The rows of D fall into 3 groups, and each row is roughly a mix of its group's hidden directions.
D (122 x 12):
[[ 17  -2  16   9  -1  13  13 -21  -2  -8  14  -2]
 [ 12  14  19  -2 -13   6  -8 -16   4  17  -9  -7]
 [ -2  -9 -14  17  20  10   1   6 -17  -3  12  10]
 [ -3 -17 -22   0  -4  22   3   3   4 -18  -4  -4]
 [ -4   8  -1   9  11 -18   1 -24  -2 -16   3  14]
 [ 19   2  -9  -7  23   3  -2   8 -12  -7   8  17]
 [  1 -12 -16  10   1   4  -2  21 -15 -18  -7 -11]
 [ -4  -7 -18  -9  14 -12  11  12   0 -20  -2  13]
 [ -5   3   7  -4 -16 -22  -1   0  18 -11   6 -19]
 [ 19  -1 -23  -7   1  -1   7  11  -2   9 -20   9]
 [-15   8   2  -8  12  -6   4  17  -8  19   2  20]
 [ -2  -7   0 -11  16   0  22 -16   7  19  -1 -10]
 [  1 -23   3  -4  -8  -9  12   6  13 -23   3   7]
 [  5 -17 -18  -1   1  23   2  10  -4   7  19  -1]
 [  2  -7  22   8  -3   2  21   2  -5  16  18   0]
 [  6   1   9  -1   6 -27  15  21  -7  -2  -7  -6]
 [ 10  19  -1   0  -7  -1  10 -31   4   5  -1  10]
 [ 14  10 -13  -8  12  -5   3  10  18  17  12   9]
 [  5   8   4  -7  -4  10 -22 -14  -2  21  16   2]
 [ 18   0   4 -15 -10  11  -9   4  -1   3  15  24]
 [-18   4   2 -12   2 -13  17 -19  -6   4 -12  12]
 [ -7   3   6  -3  14  -3 -11   7 -22 -10 -23  -8]
 [ -8  11 -10 -16   2   8 -18  15   3  11 -17  11]
 [ -5 -12   3 -19  -7   6   4  27  11  11   3 -10]
 [ -3  -6  18   3  17  11  17 -12  13   7   6 -15]
 [ -1 -14 -14   5   1  16   1  27  -4   7  11  -8]
 [ 12  10  -2   4  10  16  -3 -10  -5  21   0  21]
 [-12   0  -7  -3   9  23   2 -18   6 -20  -3  10]
 [ -3  19  -5  -2  14   6   1  -3  -2  27  17  -2]
 [ 15  15 -12  -7  10 -15  14   8   0 -12   9 -15]
 [-13   8  -8   5   7  13   3 -10   3 -20  -7  24]
 [  4  19  -7  -4  18 -14   5 -11   8   7  15  16]
 [  9  12 -17  11 -20  13  -3 -14   3  11  -8  10]
 [  3  15  -4  -3  -9  16  -4   4  15  22 -18  -2]
 [-10  -9 -10   4  15 -14   3 -15   5 -14  17 -13]
 [  9  -7 -10  -6   9  -2   2  -4 -13 -14 -26  15]
 [  9  15 -20  -9   9   8 -19  -3  16  -9   2  -5]
 [ 20  17 -24   4   4   6  -9  12  -9   3  -1   5]
 [-13  -2   5 -24 -19  11  -9   1  11  10  10  -1]
 [  3   4  -7  18 -12 -23  -1 -16  -2 -17   6   5]
 [  8  -9 -16  20   9  10   3   4  -2   2  23  11]
 [ 10   3  -1 -14  14  -2  -2   8  12  12  -2  28]
 [  3  12   8  12 -14  10 -17  -3  14 -11 -20   2]
 [  4  14  25  20  -8 -16  -7   7   5   4  -3  -1]
 [  6   6  -8  16  20   6  11   4  -9   2 -20 -15]
 [-14 -11 -23  18  -9  -7  12   2   2  -8  -7  11]
 [ -4  -8   0   1  19 -11  -1  13 -16 -23  -5 -10]
 [-19  -7 -19  -1  -8   7   7 -22  -1   3  -4  14]
 [ -1  -7   5  25   7  -3   5   0  -6 -10  -6 -27]
 [ -6  -2  -3 -25  13  12   0  -5 -14 -19   8   5]
 [ -9  14   2 -10  -6 -19  10 -11   3 -12   0 -22]
 [ 12   4  21  12  12  11   1  17   2   8  17   0]
 [ -2 -11   7  -6   1  -6 -21  -3  -4 -23 -10  17]
 [  1   4  -6  -5 -35   7 -16   2   4   6   3   0]
 [ -7 -12   5  14 -13  -3  -9 -11   9  -7   6 -27]
 [ 23 -16   4  -2 -13   3   1  17   4  11  16   0]
 [ -2  -3   4  22 -22 -20  -6   5   7   4  -8 -11]
 [  8   3  11   6  -8   1 -14  -6  19  -7 -13 -24]
 [ 13   3 -20   2   3   7   7   1 -15 -14 -21  12]
 [  4 -13 -32   5   4  14   1   9   2  -4  10   8]
 [ -3  -9  26   8   1 -11   9   8  -2  13   0  20]
 [ -5 -15  12 -10  11 -19  -6  10  14 -13   0  16]
 [ -5   6  12  23  -7  21   3   2   9   0  -6  17]
 [ 10  -3  28 -11  -5   6  -5  -8  11  15  -7  10]
 [  3   4  14 -16 -10  15 -16 -15   4  -3 -10 -16]
 [ -6   5   1  10   4  14  19 -12 -21  -3  -9 -16]
 [-12  10   8  -9   5  13 -11   8  14  17 -20   5]
 [ -3 -14  -4   4 -10   4 -10  12   4  -4  -8 -31]
 [  1  -3  14  -3   5  11 -12  -6   5  20  -7  26]
 [ -3  -7  -7 -15 -25  -6 -10   7   0  -1  23  -1]
 [ 20   4   2  -4   9   9 -11  26  -7   0  15   3]
 [ 11 -10 -14  25 -14  17   2  -1  -8  -5   6  -5]
 [  3  -2  12  -7 -22   1 -16   0 -12  21   8 -10]
 [ 12  16  -5  14 -17 -10 -22  -2  10   0  -7  -6]
 [-10  -1  14  11  -7  19  19   5   3  -4 -17  12]
 [-21 -10  -5  21  -5   7  11  -6   3 -18   2  10]
 [-12  -5   0  11   4 -32  16  -3   1  -7   0  -6]
 [ -9   6 -12   8  15  -5   9  -2   7   3 -27 -15]
 [  9 -11   1  -2  -5   8 -15  -3  10  -7   4 -32]
 [ -2 -11   3  -4  22 -14  -6   3  27  -5  -8  -4]
 [ 15  15   2  -6  13 -15  -1  15   3   1  12 -20]
 [  5  -6 -21 -15  -2   1  -8  -8   8 -14 -16 -16]
 [-19   0   1 -12   9  11  15 -15 -11  -6   2  19]
 [-11  -3  -4 -16  10  -6   0  19 -19   6   8  17]
 [-13  -7 -15 -19  -1 -15  -7  -6  -8 -19  -4  12]
 [-10  17   7 -10  -7 -10   6  -8  -1   2   3 -30]
 [  2   6 -23 -14  22   6  12   6 -14   3   1  -3]
 [ 11  16 -15  21  -8 -11  13  -5   8  13   2  -7]
 [-20  -4   3 -10  11  11  15 -19  -8  -6   7  14]
 [  7  17  -4  10  -4  19  -3 -11 -10  23   2  -7]
 [ -2   1 -11  22   7  10 -16  -1  -1  15  13  17]
 [  4   1   3 -16  -8  19   1  17  -8  22  -2  12]
 [ 29  13 -13   5  -1  -6  -2   0   1 -11 -14  10]
 [ -1   9  13  12 -20  12 -14   2  13  10  11 -14]
 [  1  20   2  16  25   2   4   6  -5  11 -11   9]
 [ 12  21  -4  -1  21 -13   4  -4   4   6  20   2]
 [ -5   6 -12  13   8   0   2  -3   4  -3 -28 -21]
 [ -6   6   2  -4  18   4 -14   0  20  -6  19 -16]
 [  5   1  12   7  -3  -5 -16   1  21  18  19   6]
 [-12   8   2   6  11   4 -24  11  -6  23   4  -5]
 [-21 -11  10  -3  11 -17   9  -6  -5  -6 -17  11]
 [ -3  -6  28   5  -5  15   9  -1   9  14   5 -12]
 [-15   8   7 -13 -11 -14   1 -22  -8   9 -13   7]
 [  5   1  -3  26  14  -9   3   1  14  11  19   0]
 [  5 -14 -27   1   6  14   4   9   7 -17  -2  -5]
 [-26   7  -4   6   9 -23 -14  -5   3  -6   7  -1]
 [-17  -3   6 -18   5   7   9  -5  22  12   2 -15]
 [-17   2  14  -4  -2  -7  18 -21  -2  16  -9   6]
 [-18   0 -11  -9 -16  -5   3  -5  12   3  11 -24]
 [-10  19  11   4   3   4 -13 -16 -12  17  -4 -13]
 [ 17  -7 -14 -11 -25  -6  -5   8   0   3   7  14]
 [  9   6  10 -16 -10  -1   6 -10  -3  -8 -29  -1]
 [  6  10  -4  -7  15  -7  -4 -11  29  -1  16   5]
 [ 14  19 -15  -5  10 -10  17   1  -3  -7  10 -14]
 [  1  -4 -26   4   5  -5   6 -16  20   6 -13  -4]
 [  8  -6  10   8 -17  24  -6  22  -5   6   2   0]
 [ 19  11  13   0  -8  -3  -9  24  -5  16  -5   3]
 [-24  -8 -16  -7  10 -11  -2  20   1  -8   2   3]
 [ 18   6  12   9 -18  11 -14  -5  12   3 -10  13]
 [ -5  11  12  18  -3 -14   5 -14  18   7 -16  -1]
 [ 11  -6  -3   6  -8  -4  -6  14 -25  -8  21   6]
 [ -6 -14   0 -29  -7  -6   1 -10   5 -10  12  13]]

One row of each group comes first, with its name. Which group is each row after those in?
[ -7 -11  23  11   1   1 -23  -6   5   9   2  12]
Y
[ -6  10   4 -15  12 -22  12 -17  -2  10 -10   6]
R
[ -3  -6  -7  19   5 -19  13  -8   2  -9 -15 -17]
U

[ 16  12 -23   3   6  -3  14   5   5  16 -13   0]
U
[  7   7  -3  -5 -12  -1  14 -29   1  -5  -3  17]
U
[ -6   9   1   2  -9  -5  -5 -15  -5  29   5  17]
R
[  9   6 -13 -14  -9   3 -19 -13  19 -13   5   5]
U
[-19  20  -9   5  -7   8   2 -13 -11   0 -18  -9]
U
[ -9   7  -9   3   3 -25   3  -5 -11  12  10  20]
R
[22 11 15 26  0  8  1 -1 -2  7  3  9]
U
[ 13   9  -3 -25  10   2   2  16 -11  -5 -12  10]
R
[ -7   8   5  -8   9  -2  11 -17  23   5  21  -5]
U
[ 12 -13 -12   9 -13  13  15   8  -8 -14   2 -15]
Y
[ 17 -15   2 -11   5  22   8  -2 -13 -10  10 -11]
U
